A single turn carries every row of the set below to another of its rows. Some are shown first; where does it send the rows asked next?
dofen: -25,5,29,20,17,13,7,4,-18,11,24,0,20,32,-14,-30,15,18,-9,-6,-1,8,13,2,28,-53,-22,-49,-27,-5
kesa: -41,19,40,42,-20,-3,-10,33,15,26,-1,-9,12,25,-12,-5,14,27,19,2,-2,1,13,-10,24,-16,-17,12,17,0
Devod: -41,3,53,27,-17,8,-29,47,1,32,-14,-17,12,19,-25,1,23,25,33,10,12,-12,15,-13,43,-16,-22,5,1,1
fizab: -42,-11,33,30,-19,-12,9,20,-54,-5,30,-46,4,-5,20,26,-2,22,9,-5,19,23,23,30,33,-20,-5,-7,-32,5
non: -39,9,38,31,-25,-4,22,17,-39,-5,31,-30,3,18,10,20,-17,31,18,-23,13,14,26,25,21,-23,4,-1,-34,10
taz: -23,-15,25,-52,-1,9,4,32,-28,-21,3,-30,29,-18,-9,-4,-33,3,32,3,22,-7,28,17,-4,1,-6,-20,-27,-8
pefut: -18,-11,19,-36,-40,3,-12,38,-2,0,-9,-7,30,-20,-24,-8,-24,5,68,5,23,-6,14,-4,3,-4,-10,-8,-19,-8
raz: -19,-15,18,-35,-31,0,-4,48,8,-5,-14,-10,35,-23,-19,-3,-24,6,61,10,28,-8,12,3,6,-4,-4,-3,-24,-12
Fud: -7,-12,12,-59,-28,16,-12,27,-9,-7,-5,-4,35,-2,-20,-23,-2,-9,28,0,9,-2,30,-1,2,-4,-11,-33,-11,-12
kosuv: -36,3,48,28,-21,-1,-28,21,5,37,-5,-9,24,26,-9,-4,15,16,31,18,6,3,8,-12,41,3,-11,14,8,-2
molaf: -27,-11,25,-55,-9,8,-2,29,-35,-23,5,-27,22,-16,-18,-8,-29,0,44,0,12,-10,27,13,-6,-2,-9,-24,-24,-1
Vider: -40,-3,47,20,-40,11,10,26,-43,-17,24,-47,-9,-1,7,22,-3,23,12,-11,28,13,32,35,34,-13,0,-8,-20,13
Tek: -32,-14,26,10,13,25,-10,-12,-25,-5,24,-2,33,29,-15,-24,19,4,-3,8,-2,13,13,13,40,-41,-18,-47,-28,-22
vusi: -51,-14,37,30,-28,-5,13,1,-50,-3,20,-47,4,-4,17,24,-9,23,26,-7,15,24,20,26,29,-13,1,-4,-32,6
taga: -30,4,49,38,-13,-10,-31,36,0,38,0,-9,24,20,-3,6,16,20,28,15,19,1,13,-7,40,-5,-22,18,4,-5
Kifa: -27,-10,22,19,13,13,-13,6,-23,-1,27,4,37,23,-7,-16,27,4,-11,11,8,14,14,10,44,-44,-26,-51,-21,-23
fik: -1,-23,12,-55,-21,15,-8,33,3,-6,-10,-6,40,-9,-13,-20,2,-7,17,5,16,-2,27,0,1,-7,-11,-31,-17,-17
leri: -14,-15,34,20,-1,20,-12,9,-24,-6,11,-1,29,30,-21,-15,12,1,-5,-4,11,2,16,20,40,-52,-22,-63,-32,-8

non goes to kesa
leri goes to Vider
molaf goes to pefut
Now these:
fik goes to taz
Kifa goes to fizab
vusi goes to kosuv

A single turn carries every row of the set below to another of its rows. Some are shown first; where does it send the rows asked next?
Lezu: 4,-30,4,24,11,23,49,15,-17,9,16,-3,-11,8,8,-28,-2,6,-19,11,0
nove: 34,-12,0,3,-36,12,36,10,-21,-16,18,-6,26,27,26,-5,-24,-12,-32,33,11
toka: 26,-6,-17,44,1,21,-5,16,17,6,-24,-31,35,-20,27,-55,-13,-11,-11,29,-7
manug: 19,7,-11,18,-18,28,41,26,-10,-31,6,-16,16,17,42,-22,-2,-16,1,42,-11
faz: 12,-11,15,15,-26,33,-6,5,-53,26,-21,23,31,-12,-10,-8,-4,-43,-12,23,5
Nutev: -5,-31,-1,14,-22,11,22,12,-36,26,-22,11,7,29,-22,-33,-33,-13,-23,27,11
gof: -26,-28,-7,24,-14,25,-25,12,-21,28,1,-31,30,6,20,-26,-14,-8,-10,32,-6
Kemu: -13,-30,-12,14,-4,14,46,28,-19,4,-9,2,2,13,-19,-38,7,0,3,18,15
ruki: 10,-2,-7,-10,-7,34,33,14,-8,-28,-3,5,-2,17,5,-5,1,16,-10,30,19
Nom: 12,-19,26,23,-4,26,12,43,-18,3,-42,27,27,-17,20,-20,24,-23,-5,8,17
gilu: 17,-36,29,23,-5,28,0,21,-22,-34,-20,-5,29,-24,32,-7,-9,2,19,21,-4
seva: 51,-21,-14,27,0,8,-7,21,-9,-28,-21,20,51,19,12,-23,-7,-16,-43,29,-4
rinag: 7,-37,-9,23,7,11,-13,11,-22,36,-44,-30,-1,7,13,-12,-16,-15,-30,16,10
bidi: 19,1,0,-7,-15,9,48,14,-22,-18,-20,-5,0,24,-2,-29,2,9,-40,28,15
koto: 10,-6,-11,22,-4,28,-36,4,-14,8,-3,16,58,3,13,-35,-4,-21,1,-1,3
gibol: 32,-13,-6,35,10,22,7,10,18,-20,-38,-29,12,10,34,-37,-10,11,-14,22,-15
sek: -16,-8,2,17,2,26,8,32,16,0,-39,-27,28,-8,4,-58,-11,4,-10,39,-5
Vaz: 30,12,14,29,-15,31,-2,7,-29,-41,-13,-10,20,4,14,-12,-16,-50,-22,1,-10
Sidup: 39,11,18,27,-21,43,13,5,-11,-33,-15,22,44,-12,14,-33,3,-16,6,29,-20
tuzi: 27,-9,36,16,15,33,12,21,-15,-7,-47,-45,25,-12,-1,-15,-6,-9,-40,22,-13
vufib: -1,-6,-9,15,-24,23,25,20,-26,2,6,39,37,23,8,-22,-3,-29,2,47,2
Gegi: -12,-21,-1,38,2,27,1,7,-45,3,-14,1,45,-1,23,14,0,-28,-10,20,-22
nivo: 12,4,5,-3,-16,27,17,5,-6,-14,12,17,55,-9,0,-15,21,-24,2,35,19
lilir: 35,16,14,3,-17,40,16,38,-10,-21,-29,-4,33,3,-4,-56,-3,-23,-39,40,-22
fovob: 25,-11,2,18,4,20,-8,15,-18,11,-35,31,6,5,14,-21,-3,-10,-58,-8,7
Vipo: -12,-16,17,25,10,8,-15,-6,-19,3,-39,-8,34,-17,-26,-40,-16,-11,-18,8,-5
pon: 18,-16,-4,21,-30,24,-26,11,-17,38,-35,-44,30,3,17,-14,-11,-7,-24,25,2
fizi: 13,-17,0,16,-14,16,36,17,-22,-9,-20,-45,-17,20,12,-33,-31,0,-25,21,-3
rivi: 29,-28,6,21,1,20,-19,-6,-22,-28,-14,0,9,-5,23,-8,-37,13,-35,5,-15
povub: 4,-42,-10,26,-25,16,33,21,-16,2,31,-1,30,12,11,-15,-19,-17,9,22,7
Dolep: 26,-3,8,9,-33,40,-20,16,-48,8,13,-8,36,16,11,-25,-8,-37,-40,31,-21
tebur: 21,-12,20,1,-29,45,-21,-3,-37,16,-30,-6,30,4,-19,-13,15,-26,-26,39,-18
vonak: 30,-39,-6,24,2,10,18,14,-17,13,-13,-49,16,15,-7,-29,-16,12,-44,-1,-1
Redop: 28,-2,7,23,4,45,2,1,-4,-18,-17,7,36,-19,-11,-53,11,-31,-13,43,-30
Tiku: -2,-22,7,16,25,26,5,20,-16,33,-47,6,36,11,15,-23,-16,16,0,25,1
famid: 17,-45,3,35,-22,-11,44,25,-35,9,3,3,30,11,13,-29,-21,-23,-20,8,10
vofir: 23,-11,2,20,-29,36,19,6,-9,-50,-36,-30,19,-17,9,-48,3,-22,-12,28,-17
pof: 11,-33,0,6,-20,5,7,15,-20,25,-18,7,45,10,-35,-11,-6,-29,-36,17,22
mepi: 23,-45,29,35,-19,30,-1,-12,-40,-5,4,6,45,9,4,-37,-14,4,-13,2,-16
vum: 19,-18,-4,21,-12,21,-18,16,-18,61,-7,13,20,11,8,-17,-9,-8,-23,39,0
Zad: -9,-16,31,7,-13,38,9,7,-23,20,-13,-23,3,-31,8,-17,2,2,4,-2,11
romap: 18,7,-12,-1,6,16,5,38,11,-5,-39,-9,10,-19,16,-4,8,-18,-27,23,22
Fisu: 32,1,-2,16,2,34,28,5,-1,-25,15,-38,27,-6,26,-32,9,14,-5,19,-2
bib: 22,-15,-8,0,-41,1,29,23,-25,-31,-13,11,38,22,10,-6,-18,-15,-13,29,28
nuvo: 24,-4,14,11,-33,25,19,17,-34,9,-16,6,43,-11,23,-12,28,-36,-20,40,-30
Sosuz: 50,5,6,13,3,56,-9,28,-10,-1,-13,-19,50,8,40,-7,10,-18,-21,13,-9
goro: 16,-27,-12,30,-5,31,-18,5,8,1,-28,-25,-3,7,-4,-51,-33,8,-14,27,16
zes: 40,10,23,6,9,31,2,18,1,-10,-45,-4,10,16,5,-50,-30,-5,-11,3,13

Nutev goes to vufib
nivo goes to Fisu
Now these:
tuzi goes to Vipo
Redop goes to toka
mepi goes to seva
sek goes to gof
ruki goes to Lezu
Kemu goes to povub
Vaz goes to zes
goro goes to vum
Nom goes to gilu
rinag goes to faz

